(in the rows, 128 means zero)
The rows below come in pairs that one turn or mirror swaps. Which row does each named row swap with?
The rows were stretched afterwards, more along some directions than others.
rikil: [125 127 127 163 108 117 123 149 103 120 145  92 109 122 125 131]
vub: [133 122 164 146 101 153 133 150 148 136 123 164 133 122 173 135]
Rusu: [130 137 127 161 121 137 141 142 122 140 157 100 129 148 132 135]
feviz: [130 155 171 103 127 119 126 112 114 129 111 133 153 119 111 135]
peb: [130 151 174 114 110 126 130  99 121 114 101 130 147 116 118 155]
baf: [ 95 129 169 120 108 130 118  76 132 106 106 105 154 126 123 138]
koro: [108 113 134 102  89 163 156 116 157 128 111 144 107 104 132 139]
guki: [135 130 116 155 114 144 135 153  99 130 145 102  93 131 110 130]
Mos: [121 124 128 157 107 142 125 136 111 150 143  86 125 141 129 127]
setek: [115 151 115 148  95 153 136 154 107 123 132  93 126 130 120 129]
pokef: [ 92 136 130 158  85 110 135 119 165 141  89 127 115  99 167 159]
Bemu: [ 95 137 144 158  89 103 131 123 178 141 104 146 108 104 168 159]
kub: [124 131 131 169  89 147 143 164 123 121 144 100 105 135 124 139]
kufa: [123 142 170 153  99 146 128 142 164 136 106 166 136 118 176 137]
dila: [145 139 142 161 112 143 135 169 111 131 135 107 100 132 121 142]
movup: [112 110 152 108 101 164 148 149 180 118 111 144 101 108 140 146]
fafa: [133 103 126 134 103 121 158 109 152 130 150 152 134 113 161 143]
bimip: [134 112 146 121  99 115 147 103 149 139 137 166 158 115 160 147]
Togot: [140  95 152 113 106 129 149 107 145 136 137 167 148 113 154 139]
Sala: [117 163 160 133  95 126 123  86 125 106 100 119 156 119 120 141]
lol: [102 168 148 140 117 108 145 114 125 118 109 122 146 130 106 139]
gifud: [ 91 154 132 161  78 116 117 107 161 136  84 126 120 100 153 148]
favo: [ 91 131 128 176  65 135 126 125 151 147 101 122 103 103 164 143]
malu: [ 87 124 145 146  68 121 120 114 163 149  94 132 131  91 168 155]
tomuf: [132 117 125 133 110 147 136 136  94 125 148  89 114 137 118 125]
Vanep: [141 149 131 162 112 149 140 162 118 126 140 107 107 141 110 124]
bapeg: [128 120 162 153 100 147 133 162 159 126 127 161 123 126 167 135]
segis: [113 161 164 124 109 122 116  87 112 121  93 129 146 116 116 144]
posiz: [130 115 167 156  94 143 123 145 149 139 118 160 133 118 173 134]
pog: [133 107 147 131 106 114 151 101 145 135 138 165 150 115 162 146]
tumag: [115 161 177 116  91 139 133 104 133 121  98 135 161 123 122 150]
bifaf: [105 126 132 162  74 117 127 126 161 157 109 125 121 100 170 157]
boz: [110  98 133 116  97 160 152 162 167 138 127 137  94 107 138 139]
peze: [116 108 119 112  89 157 147 147 170 129 131 138  93 105 155 149]
Turib: [119 120 109 122 105 160 154 154 162 123 126 128  82 114 121 132]
Gogib: [118 115 123 108 110 161 165 159 168 131 115 137  91 110 138 144]
deson: [101 154 170 138 108 126 119  85 138 105 110 115 163 130 141 148]
tob: [109 150 172 132 116 105 122  85 111 120 103 114 150 130 120 138]

Swapped with pog: vub
Swapped with segis: guki
Swapped with bifaf: movup

